0: [  62   78   49  -47 -106  -90  -54   52  -34  -57  -50   -8  -40  -12
  -31  -25  -49  -38  -33    4  -34  -41  -46   -2  -37  -28  -41  -16
  -34   -7  -29  -16]
1: [ -5  27   3 -48  36  42  32 -26   2  16 -17 -12  12   7  -8 -14 -16  19
  -2 -15   3  14  18 -19  23  14   3  12  14  -4   5  11]
2: [ 110  104  -75 -111  -70   90  -44   -3  -38   31  -23   27  -46   32
  -30   37  -23   44  -39   17  -50   19  -42   36  -45   27  -42   16
  -53   20  -47   10]
3: [ 53  46  18 -50 -46 -15 -18   9 -16   3 -61 -32 -28   2 -24 -15 -37   1
 -27  -7 -31  -8 -23 -22  -5   9 -36  -6 -31 -18 -33   2]
4: [-43  14  31  -8  10 -26  29   8   8 -15 -13  -8  18 -21 -12  -9 -28 -21
 -11  -1   0 -17   8 -29  32   2   1   3  15 -16  -4  -4]
5: [ 48  57  -2 -63 -51  23 -23   1 -23  21 -38 -10 -22  -3  -5  -4 -21   5
 -32 -10 -37  -4 -22 -13 -15   3 -34   6 -26  -6 -26  12]
6: [ -75 -118   -3  115  106  -22   47  -15   49   12   73   18   55   10
   43   13   46   -2   55    8   61    8   33   11   34    5   63    0
   46   11   52    3]
7: [-34   1  49  24 -35 -64 -18  29 -10 -24 -22  -3  -9 -33 -20  -4 -16 -32
 -16  -6 -16 -31 -17 -24   5   0 -26 -13 -22 -28 -23  -8]
8: [-127 -127  -70  127  127   79   55  -42   46   47  127   74   64   13
   64   57  105   33   89   51   91   43   52   62   26   34   99   22
   75   44   86   24]
9: [ -53 -127   37  109   95  -60   47    3   50  -19   56   -4   60   -1
   39   -7   55   -8   63   -1   67    1   51   -7   43  -11   43  -22
   44  -13   55   -7]
10: [-51 -28  44  50  -7 -77 -12  20 -10 -30  -5  -5  -3 -43  -1  19   4 -46
  -1   5   1 -40 -19 -28   5 -13 -12  -8  -5 -22  -5   5]
11: [ -14   79    2  -43 -101  -58  -32   39  -30  -53  -47   -2  -49  -27
  -40  -12  -36  -34  -48  -16  -43  -31  -39   -7  -47  -24  -47  -25
  -47  -22  -50  -32]
12: [-29  67  32 -31  -5  10  32   1   8 -23 -11   3  -1 -19 -14   2 -16   1
  -7  -6  -9  -6   9  -7  28   3   6  14  11  -9   0   5]
13: [-68 -44   9  38  58  21  39 -18   7  19   6   6  21 -18  12  21  11  -1
  10  -2  21   6  24 -22  31  14  12  15  28  -1  16  15]
14: [-12  -2  26  -2 -46 -59 -17  17 -14 -23 -42 -24 -19 -24 -14  -6 -30 -35
 -28  -3 -21 -29 -21 -35  -3  -3 -26  -9 -16 -28 -31 -10]

[ -58 -103   46   86   49  -76   31   -4   33  -35   18  -23   39  -24
   29  -20   30  -25   31  -19   41  -15   41  -26   43  -11   28  -24
   30  -33   31  -17] : 9 6 13
[ -61  -69   36  119    5 -110  -32   36  -14  -60   40   41    4  -47
  -16   34   21  -62   40   37   36  -49  -38    3   -9  -16   15   -9
  -17  -15  -20  -12] : 10 7 14
[-15  29  10 -34  33  32  37 -16   5  19 -18 -19   4   5   2  -4 -16   6
  -6  -4   4   4  16 -13  26  17   4   9   6 -13  -7   6] : 1 12 4
[ 61  46 -15 -55 -20  50 -10 -12 -18  19 -22  -7 -14  18  -7  -4 -24  13
 -22  -1 -25   8 -15  -3 -15   2 -18  12 -11   2 -19   6] : 5 3 1
[ 127   79 -127 -127  -51  127  -27  -21   -4   47    9   23  -45   66
  -27    8   -7   85  -23   13  -39   57  -19   67  -61    1  -21   21
  -23   63   -2   18] : 2 5 3
[ 127  127  -81 -116  -51  120  -32  -13  -12   40   20   26  -36   32
  -40    3  -20   61  -16   24  -28   39  -12   68  -33   15  -11   15
  -27   45  -11   29] : 2 5 3
[ -88 -127  -34  127  127   82   31  -62   12   41   98   66   59   12
   46   49   85   33   81   31   74   51   57   52   38   15   67   20
   65   54   83   40] : 8 6 9
[ 50  27 -23 -63 -50  28 -28 -10  -8  38 -39 -19 -38  10  -4  -8  -3  22
 -22 -13 -34  11 -11   0 -15   5 -32   2 -28   4 -20   5] : 5 3 1
[  2   8  31   1 -44 -54 -14  25  -4 -14 -36 -23 -22 -28 -17 -15 -33 -35
 -33 -10 -20 -22 -16 -33  -2  -3 -26 -12 -17 -25 -24 -10] : 14 7 3
[ 115  127  -56 -109 -122   74  -76   15  -50   24  -31   18  -65   18
  -23    0  -24   30  -47   14  -57   25  -45   45  -78  -13  -63    4
  -71   20  -50    3] : 2 5 3
[-127  -25 -106   62  105  123   44  -30   33   54   90   45   45   50
   51   49   80   63   73   46   60   57   54   84   28   33   67   32
   41   50   53   25] : 8 6 13
[-66 -64  36  48  51 -39  37   3  28  -5  -1 -19  31 -13  20 -13   9 -12
  17 -14  23 -10  29 -33  41  -2  14  -4  28 -15  22   2] : 13 4 10
[-66 -27   2  25  53  30  38 -12  13  24   3  -2  21 -13   8  13   8   4
  11   3  15   9  26 -15  38  20  16  19  26  -2  15  14] : 13 1 4
[ 55  79 -26 -79 -41  49 -22  -9 -21  24 -25   4 -22  14 -21  13 -24  24
 -22  16 -23  18 -10   6  -8  18 -25  17 -20   5 -28  14] : 5 3 2
[ 110  116  -76 -115  -75   98  -36    3   -9   37   -3   11  -47   14
  -32    3  -22   40  -43    4  -56   27  -22   51  -28   14  -19   24
  -20   43   -4   30] : 2 5 3
[ 40 -38  14   6 -25 -42 -21  14 -12   9 -44 -18 -12  -5  -9  -7 -21 -21
 -29 -15 -25 -13 -17 -34  -5   1 -34  -8 -17 -14 -18   3] : 14 7 3
[ 58  69 -20 -72 -25  51  -9 -14 -12  25 -18   6 -18  12 -17   4 -25  16
 -21   7 -19  18  -5   9   0  18 -20   9 -14   7 -16  23] : 5 3 1
[ -6  18  10 -36  43  40  32 -20   8  22  -9  -5  14   4  -9 -12  -5  23
   5 -13   7  17  24 -14  29  19   8  18  18   0   7   8] : 1 12 4
[ 102   19   18  -39 -111  -94  -68   46  -35  -49  -53    1  -56   -9
  -40  -15  -29  -20  -35   -3  -34  -25  -52   -2  -64  -24  -37  -16
  -34    0  -42  -32] : 0 11 3
[ 57  32 -38 -66  16  70  12 -30   1  24 -15  -5   5  27 -10 -21 -19  38
 -12 -16  -6  39  21   0   9  14  -2   9   0  10   5   3] : 1 5 12
[-27  60  32 -31 -36 -16  17  33  11 -28  -2   8 -23 -30 -29   5 -10  -8
  -8   7 -26 -33   3  14  24 -24 -24 -12 -14 -21  -9   9] : 12 4 7
